A single turn carries every row of the set below to another of its rows. Some are shown first; where does it send the rows asked next?
Reme: [ -5  27 -12   0 -19   4 -13 -16   1  26 -10  17   8  32  -3   7  15   4
   4]
vogu: [  1   5 -10 -23  13  12  -1  -1   0   2 -20  10  -8  46  -6  -8  12  16
  11]
Vugo: [ -1  32 -11 -18 -11   2  -1 -15  -8  26 -19  19 -19  31 -12  -3   7  -7
  23]
gefug: [  5   5 -15 -22   9   4  -7  -2   1   8 -21   5 -16  45  -4 -10  17  19
  12]
Kipa: [ 12   9  -8 -23 -16 -23 -11  -4   1   3   0  15  -2  31  -7   6  16   0
  17]
goso: [-12   8 -13  -9  -2  10  -4   1  17  34   2  10  -4  13 -12  -1  14  25
  14]
Morok: [ -4  10 -18 -27 -22  -8  -4  -1   4  14  -8  26   1  36  -2 -17   0  18
   5]
Metef: [  2  23  -9 -20  19 -11 -10   6   5   5  -7  13  -5  16   0  14  10   4
  30]
numu: [-18  16 -12 -25 -12  -2  -3   2 -16  11  -6  33  12  16   2  -7   7  15
  13]
mano: [ -6   6 -24 -19 -17 -13   2  -9   8   0  -5  27  -6  21  -3  -6  -1  -2
  18]
lar: [ -4   9 -13 -24  -4   2  -8  -6 -13  14 -16   2  -1  13  -7  -6  25  -9
   9]
videg: [ -4  10 -14 -25 -20  -9  -4   1   3  18  -3  28   4  34  -2 -17  -1  19
   5]
sitol: [ -5   9 -12 -24   0   5 -13  -6  -9  11 -23   2   1  17 -14  -6  18  -9
   8]
tuvut: [ 12  12  -5 -15   4 -13  -1   3  16  17   1   7 -14  32  -2  -3   4  -4
  26]
mes: [-17  19 -12 -25  -9  -3  -4   4 -17  10  -2  33  10  15   1  -4   6  17
  15]
Dab: [ -1  21 -16 -19  -4   6 -12   0 -12  16   8  16 -11  34 -15   9  28  27
  30]
kena: [-14   8 -11  -9  -5   3  -7   3  16  31   4  12  -7  10 -17  -5  13  23
  15]
liv: [ -4  11  -8 -32   4   5 -10  -4 -10  17 -20   4   1  18 -14  -4  17  -8
   8]
selo: [ -2  30   1 -10  11   1  -7  10  -5  22   3  16   9  33   9   3   9  18
  23]
Mobi: [-11   8 -16  -9  -3  12  -6   3  13  37   4  12  -1  14 -12  -7  14  18
  24]
bitad: [ 12  10  -7 -13   9 -10  -2   3  16  17   2   5 -13  28  -1  -2   7  -1
  27]
kupel: [ -1  27 -15 -13 -11   4  -3 -12  -7  25 -23  21 -21  30 -16  -9   9  -4
  19]
narus: [ -4  17 -10 -19  -5   8  -3  -1  -9  13   9  13 -14  27 -19   7  28  29
  28]
vetev: [ -6  23 -11   1 -19   4  -7 -15   5  22 -12  16  15  34   3   1  19   7
   8]
situ: [-14  13 -15  -8  -3  -1 -10  -9   7  14 -27  34  -3  17  -9   6  18  27
  25]
gamir: [ 15   8 -10 -25 -12 -21 -12  -4   3   4   2  13  -6  31  -8   5  19   1
  18]
mufu: [  0  34 -22 -17 -14   0   1 -13  -2  21 -22  21 -20  31 -12  -9  13  -1
  21]
kog: [ -6  28  -9  -1 -18  -1 -13 -19   6  23 -12  14   7  35   1   9  10   5
   8]
magun: [  1  25 -10 -16  21 -10 -12   5   5   7  -7  14  -3  18   0  15  12   9
  30]
Neze: [-14  13 -14  -1  -4   1  -7 -13   6  14 -22  33  -8  19  -6  12  15  26
  19]
Febis: [ -5  20 -12 -15  -8   6  -3   3  -9  11  14  18 -13  28 -20   4  26  25
  26]
sote: [ -2   6 -25 -21 -18 -10   3 -10   7  -2  -3  23  -8  23  -2  -5   3  -5
  19]
tovap: [ -9  22 -29 -17   2  18  -1  -6   6  -2   4  -3  -3  29 -10   6  12   9
  22]
notag: [-15   9  -8   0  -5  -6 -10 -12   9  13 -22  29  -8  18  -4   9  12  25
  19]
sobo: [-15  37 -19 -21   3   3  -2   9  -1  23  -7  27  -1  22   0  -7  -5  19
  23]
domi: [-10  22 -30 -16   4  16   0  -3   6  -5   6   5   1  34  -9   6  11   9
  16]
gogo: [  1  27   4 -15  12  -1  -8  11  -4  18   2  14   7  33   9   3   9  18
  21]
ripo: [-13  36 -18 -22   7   4  -1   9   2  20  -2  25  -1  23   2  -6  -7  18
  22]
mez: [ -9  14 -33 -12   7  17  -4  -7   5   0   3   1  -3  28  -1   7  12   5
  22]
Refu: [  3   7 -10 -19   6  11  -3  -4  -2   1 -20   4 -10  49  -8  -8  14  16
  15]

Reme goes to Neze
notag goes to kena
Now these:
selo goes to magun
mano goes to videg
mez goes to gefug

A single turn carries every row of the set below to another of its rows. Some are shown first; where does it send the rows asked next?
C: [  8 -12   7   2   1   0  24 -12  11   6  -7  20   1  -4   7  -3  14   6
 -14  13  10  -1  -6]
D: [ -4   5   3  -4  -9  11  32 -14   1  -7   3  -6  13  -3   2   6  11  -5
   0  27  22  -7 -13]
J: [  4 -11   5   5   2 -11  19 -13  17   0   5   4   3 -21  21   5  19   5
  -1  12   3  14   0]
G: [ -2  -2  -1  -2  -9 -10  24  -9   4   4   0  10   0   6  14  -3  10 -11
 -21  13  11   8   3]
M: [ 17  -6  17  -2   5  12  11 -24  10 -11 -12 -11   8  -1  10  29   5  -1
 -20   8   4  29  -2]
E: [ -1   0   5  -7  -5   0  26 -15  10 -12  -7 -21  16 -17  31  19  11   0
 -19   7   8  30   9]
F: [  0  -8   7  19 -13  -1  25 -10   0  -4 -10 -33   5   6  -8  20  -7   8
 -11   6  11   6  -5]
X: [ -4  -1   6  -3  -5   4  30 -11  10 -10  -5 -48  13  -5   8  22   5  11
 -18   5  10  19  -8]
K: [ -9  -6   5   3 -11  19  22 -23  24  -8  -8  -8  12  21   3   3   2   8
 -15  10   9   1 -27]
W: [  2  -3  19   5 -10   7  25 -17  10   2  -8   3   6   8  -9  13  -1  18
  -9  15  19 -14  -9]
U: [ -2  -1  15   3  -5  14  24 -19   8  -8  -7 -30   9  -9   0  29  10  27
 -10   3  -4  13 -17]
N: [  6  -9   4  -5  -2  -7  20  -9   8  -6 -10  -4   7   1  19  14   4  -5
 -27  11  14  39   7]
H: [  1  -8   5  -6  -9  -7  13 -17  27 -12 -19 -25  24  -5  -2  17   5  24
  -6  -4  12  16  -6]
B: [  0 -11  -2  -1 -13   1  32 -28  15   1  -6  -4  -5 -21  -7  18  -1  23
 -16  -1   6  22  -3]
Y: [  1  -1  15  -1 -15  12  37 -16  13  -3  -3 -13  15  -8  -5  13   5  18
   0  19   7 -10 -22]
P: [-14 -15   1   2 -10   0  33  -8  23 -11  -8   5  -5 -15  12   3  -9  -3
 -19  10  15  -2  -1]
T: [ -3 -13   3 -22  -9   8  25 -14  11 -18  -1  -7   7 -15   0  10  22  -6
 -22  -2   6  28   0]
S: [ -2  -5   7 -18 -11  29  18 -11  14  -9  -7 -11   3 -12  30   4   3   5
 -15   8   8   7  -8]
Q: [ -5  -8  10  -8  -2   6  27 -15  17   0 -10  -6  24  13 -11  27  19   1
 -23   2  24   6  -5]
L: [-17  -2  15   4 -12 -21  22  -6  12  -8 -11 -11  19   1  15  -4   1   4
 -15   7   5   6 -18]

S goes to B
P goes to T
C goes to N
Now these:
J goes to M
G goes to E

A single turn carries every row of the set below to another of its rows. Some are shown first; where does it send the rows asked next?
nivo: [  1 -11   3   1  -3   9   7  20 -18  -2  -1   6   4   6  -3   1  13 -15
  15   1   4  -9  -2  17 -12  -1 -11  -2  19  -7   3]
bager: [ -8  -2   4   7  11   0   8  31  -9   4   4   6  18   4  -4  -6   9 -14
  -2   3  -1   3 -14  13   0  11 -20   4  15   9  -4]
mip: [  3   1  18   8  -7   0  -1  -7  14   1   5  -9  -6 -19  13  11 -10  -9
  -9  -7  -1   8   9  -3   8   6  -5  15 -15 -10   7]
Pobu: [-11   9  16  -5  -2   8 -16  -9  10   4   9  -7  -7  -4   0  11 -17  -6
   0 -13 -13  13  12   6  -9  13 -23  17 -15  -4  12]
zigog: [-11  -5  -6   4   5   3   3  11  -7  -3  -4  10  -9  12  -8  -7   8 -28
   0  -8 -12   8 -10  -2  -8   1  -7  -3  26  14   6]
Risor: [  3 -11   2   4   2   7   3  20 -16  -2   1   5   5   3  -6   7  11  -8
  16  -7   4  -7   0  14 -15   0  -6   1  21  -3  -3]
falon: [-11 -12  13   5   9   3  11  24 -11   6   3  11  14   2  -6  -1   6 -13
   4   3  -7   2 -23  21  -1  11 -17   0  13  10   3]
vurip: [ -8  -4  -3   3   4   8   2  12  -8  -2   0   6  -6   9  -5 -12  11 -28
   1  -8 -13   0 -14  -2  -6   4  -5  -3  28  12  10]
safek: [-11   2  18  -2 -20   0  -4 -10  24  -6  23 -17  -8  -2   5  13  -3  -2
   2 -14 -15   0   5   0   9   4 -21   7  -3   0  11]
fes: [ -2   6  23   2  -4   0  -1 -13  14  -4   8 -10  -5 -13  13   9  -5 -10
  -6  -7  -7  14   7   0   6   0  -4  18 -19  -2  10]
veden: [-11  -4  20   1 -13   1 -10  -3  21  -3  21 -22  -8   3   6  16   2  -1
   1  -9 -15   7  -3   2  16   7 -25  14  -5  -5   8]
Fide: [ -5 -10  -9  11   0   6   4  17  -6  -3  -2   9  -6   5  -5 -11  13 -28
   6  -5 -12   2 -14   1  -8   1  -7  -3  24   9   5]
Mal: [-15   9  16   0   0   5  -8 -12  10  10  10  -5 -15  -5  -4   9 -22  -9
  -3 -11 -11  10   9   5 -10  13 -22  10 -12   4  20]
pibun: [-11  -6  10   5   7  -6  13  23  -7  -2   9  13  17   8 -10   2   8 -14
   0   4  -4   8 -18  14   2  12 -17   5  13  17   2]
Pava: [ -3  -4  -2   5   4  10   4  22 -10   0   0  -1   7   6  -7   2  14 -13
  12   0   7  -8   3  13  -9   0 -10  -5  25  -2  -3]
demek: [-12   0  16   2 -20   2  -8  -4  22  -3  23 -13 -10  -4   5  13   2   0
  -6  -8 -17   4   2   1  16  10 -25   8  -5  -7  11]
rilu: [-13   7  17  -2   4  10 -19  -8  10   6  11  -9 -16  -1   1   5 -18 -11
   3 -10 -12  12   7   7  -6  17 -24  15 -11  -4  18]
daf: [ -1 -12  -2  10  -1   6   5  22 -11  -4   5   8   6   2 -10   4  14 -12
  20   0   2  -5  -2  17 -14   2 -10  -1  18   0   0]
sope: [ -6  -8  -4   1  -1   7   4  17 -11  -1  -5   9  -5   9   0 -15  12 -30
  -1  -4 -13   0 -16   2  -6   2 -13  -3  23   5   8]
badat: [-11   1  -6   6   7   8   3  19  -6  -1   0   4  -3   8  -2 -17  15 -26
  -3   0  -7   2 -10   1  -2   0  -8  -4  25  10   3]
vogul: [-14   0  18  -2 -13   3  -5  -7  22  -2  27 -21  -8  -3   5  13  -5  -4
   2  -6 -16   8   5  -2  12   6 -26  14   1  -2  10]
nufi: [-10 -12   1   5   6   9   6  14  -8   4  -8   8  -7   5  -2 -11   8 -27
   0  -6 -14   2 -19   5  -5   1  -6  -7  24   9   5]
rora: [-10   9  16  -4  -4   4 -11  -8  14   5  13  -6  -8  -7   0   9 -25  -7
   2 -16 -11   6  11   6 -10  16 -25  13 -11  -2  14]
Soli: [-15  -2  18   1 -18  -2  -3  -5  19  -1  24 -15 -11  -1   1  17   0   6
  -1  -9 -17   5   1   3   9   3 -26   8  -7   3   9]
zope: [ -1   1  21   4  -2   0   1  -8  14  -2  14 -13  -8 -17  16   8 -11  -9
  -2  -4  -4  13  10  -4   8   0  -8  21 -11  -4   5]
Dimor: [  1   5  21   4  -6  -3   2 -10  16  -4  10  -6  -8 -17  16   5 -13  -9
  -6 -11  -6   8   7  -2   4   1  -5  16 -17  -1   7]
Guv: [ -6  -9   5  12   6  -3  11  25  -7   1   5  13  17   1  -8  -4   8 -21
   4   3  -7   4 -21  12  -3  13 -16   5  13  13   5]
sopip: [ -4 -17   4   4   1  11   6  20 -14   1  -1   5  -1   3  -4   5  13  -8
  16  -3  -1  -7  -7  19  -9  -4  -7  -7  22  -2  -3]
Kek: [ -4  -9  10   2   2  -1  12  26 -12   2   1   9  19   5  -3  -3   8 -19
   1   4  -5  -1 -21  15   0  12 -20   5  13   6   5]
tove: [ -6  -6  11   5   7  -2  10  27 -11  -1  10  11  18   3  -4  -4  11 -12
   0   2  -7   3 -23  14   2  13 -16   8  12  13   2]
gem: [ -2 -10   1   5   2   3   6  18 -15  -6   3   9   2   6  -8   9  12  -7
  16  -2   7  -1   4  15 -12  -5  -6  -1  18   0  -5]
tem: [-12   9  14   0  -4  10 -14  -8  12   7  11  -5 -12  -8  -3   8 -19 -11
  -2 -10 -10   7  13   5  -5  20 -22   9  -9  -8  20]
lag: [  1  -2  19   8  -6  -3   5 -10  13   2   3 -11 -12 -16  12  14 -10  -6
  -6 -10  -3   9   8  -4   3  -5  -4  14 -14  -1   6]
rera: [-12   2  18  -3 -18   3  -9 -11  22  -4  17 -20  -5   2   3  18   1  -3
   0 -12 -18   7   4   0   9   4 -21  12  -4  -2  11]
Kup: [-12   7  15  -2   1   9 -12  -8  12   7  15 -10 -12  -8   2   8 -23 -11
   2  -9 -10  13  14   0  -7  13 -24  18  -6  -4  13]
fepa: [  3   0  23   7   1   2  -2 -11  12   0   3 -15  -9 -13  15  10  -8 -12
  -2  -6   1  10   7   0   7   1  -3  18 -15  -7   9]

fes goes to rera
rilu goes to fepa
sopip goes to falon
Now these:
sope goes to nivo
vogul goes to Kup
zigog goes to gem
vurip goes to Risor
Mal goes to lag
badat goes to Pava
Fide goes to daf
demek goes to tem
rora goes to Dimor

A single turn carries every row of the set below to another of its rows. Some are shown first; where does it send the rows asked next?
lal: [  1  27   0  19   3   9   1   5 -17  10  14 -14  -8  26 -15  13   7  14
 -24 -15  -4   4]
Los: [ -7 -10   0   6   2 -14   4   0   0   6   1  19  11  18  -9  -5  10  12
  -7  -2  13   4]
tukov: [ 20  10 -23   5  -8  -5  11  -2  -8   6   9  -6 -10  26 -11   0  -7  33
  -1 -17  18  16]
zanib: [ -9  16   4   2  -3   0   4  -9  -6 -15   9 -14 -13  21  -3  21   2  21
 -25 -11   1  -6]
korez: [  5   8 -21  -8 -18  -5   5   8 -10  17   0   5 -11  24 -12   7  -7  24
  -5 -19 -14   5]
dovu: [ 26   1 -14   7  -7  -2   6 -10  -2   5   5 -11  -8  22 -11   2  -5  26
   5 -13  14  13]
bedov: [ 20   2   1  -9 -21   3  18  -2  -2 -10  -1   2 -10   7  -4   6  -5  14
 -19 -12  12  -3]
zabot: [-12 -14  -3   0  -7 -15   6  -6  -2   6   6  16   7  10  -6  -6  12  13
 -10  -7   1   3]
pato: [-10  -4  -2   6  -8   2   3 -13   0  -4  10 -12  -8  21 -39   0   8   7
 -14 -11   4   0]
Dulo: [ 16   7  -3  10  -7  -6  18   8 -14   4  17   1  12  21  -8 -17  10  13
 -17  -4  14  23]
Tava: [ -1  19  -9   6  -2 -23  -2   7 -13   2   7  -1 -18  27 -31   0  20  23
 -13  -4  -9  -1]
Reg: [ 16   3  -9  11  -3  -1  10  -6   0  14   0  -5  -9  28  -6   7  -3  28
   4 -17  22   8]
gemak: [  2  20   2  13  -3  -6  -7  15 -10  -2   4   8  -8  13 -29  17  12   9
 -28   3  -2   0]
Lanaf: [ -4  13  -6  10  -1  -1  -2  -5  -4 -25   4  -8  -5  22 -24   9  -1  -3
 -24  -1   8   9]
Bolu: [ 12   9  -6   3   2  -2  -9   1 -22   9  12  18   5  33  -3  12  -6  22
  -5   1   8   1]
funil: [  5  10 -16 -10 -18  -6  13  12  -6   7   3   2  -5  29  -8   8 -12  34
 -10 -11 -14   4]
tik: [  3  25   3   7   3 -10  -8  15 -12  -7  -3   6  -8  21 -23  11  11   2
 -24   2   0   0]
dofo: [ -8  -9   0  -9  -9  -8  11   4  -5   6   7  18  13  11 -12 -11   7  16
 -17  -5   6   2]
rere: [  1  29   6  12   2   5   5   6 -17   7   6 -15 -13  30  -8  11  10   8
 -23 -19   1   2]
Zivup: [ 20   8  -2 -10 -19   5  28   1  -5 -11   3  -2  -9  19  -7  -6  -7  17
 -20 -12  13  -3]
sif: [-13   5 -29   3  -2 -11   3  -5 -15  -3  11  14   4  27  -3  -7  -6  11
 -12 -14  11  17]
soki: [ -9   3  -9  10  -1   4   2 -13   1  -3   5  -9 -14  14 -36   0   6   7
 -16 -17   9  -5]
todas: [  0   7  -9   6 -25  -3  22   5 -11   8   6  11 -12  17  -3   4   7   9
 -25 -23  19  15]
Bugiv: [  0   9  -2  11  12 -11  -2 -13  -6 -12  16 -10  -9  14 -19   3  12  32
 -14  -4   5 -12]
dobe: [  0   4  -3   8   2 -14  -2 -15  -7 -11  18 -13 -12  23 -22   9  11  35
 -10  -2   1  -4]
modis: [ 23   2   5 -11 -17   4  17   0  -3  -3   6   2  -3  10  -5   5  -4  27
 -16  -6  21   0]
Gotok: [ 15  12  -9  -7   5  -1  -6   7 -17  -2   9  12  15  25  -4   2 -13  22
 -10   3   6   6]
gof: [ 11  10  -8  15 -22  -5  14   3 -16   9   6  12 -14  19  -2   5  13  -1
 -19 -18  15  17]
balen: [ 16  12  -3  -7   2   1 -10   4 -21   7   6  14   9  24   1   8  -7  15
  -8   1  -2  -1]
dun: [ 21   3   0   8 -11 -12  17  10 -13   0  16   2  10  15 -11 -17  13  13
 -17   0  -3  16]
rofel: [  2  17   4  -1  -2   7   6   3   2  11   7 -21  -5  19 -31  -6  11  15
 -16  -3  -8  -2]
pav: [  8   1   1  14 -22   3  14   1 -14  13   8  16  -8  25  -9   7  10   2
 -18 -13  23  11]
pifa: [ 10   4  -7   8 -17 -10  24  13  -7  -5  13   2  10  24 -14 -16   5  11
 -21  -1  -3  21]
lig: [  1   8 -16 -14 -15  -6   3  11  -8  17  -3  15  -8  22 -10  10  -8  29
  -8 -14   0   2]
zuk: [  6  15   8   1  -4   4   8   3 -10  11  11 -18  -7  27 -33  -9  14  11
 -16 -10  -7  -3]
nopov: [-13  23  -2  -2  -6   3   3 -11 -11  -9  14  -8 -16  20  -4  15   6  17
 -28  -7  -1  -9]
Vema: [ -6  11 -26  -4  -3 -15  10  -1 -15 -16   8  14   1  30  -2 -12  -8  14
 -15  -9   0   3]
Gimo: [ -6  21 -14  10  -1 -22   1   5  -2   1   8  -8 -16  21 -26  -1  20  23
 -15   0  -8   6]
Zagap: [ -4   8 -26   4   2 -11   3  -8 -17 -13  11   7   4  25   5  -7  -8   9
 -12 -13   0  11]
fubi: [  4  22  -9   7  -5   3  -2  -7  -7 -21  10  -7 -10  19 -25   5   3  -2
 -26   6  10   6]

funil goes to pav
tik goes to zanib
Now these:
zabot goes to korez
lig goes to todas
fubi goes to Bugiv

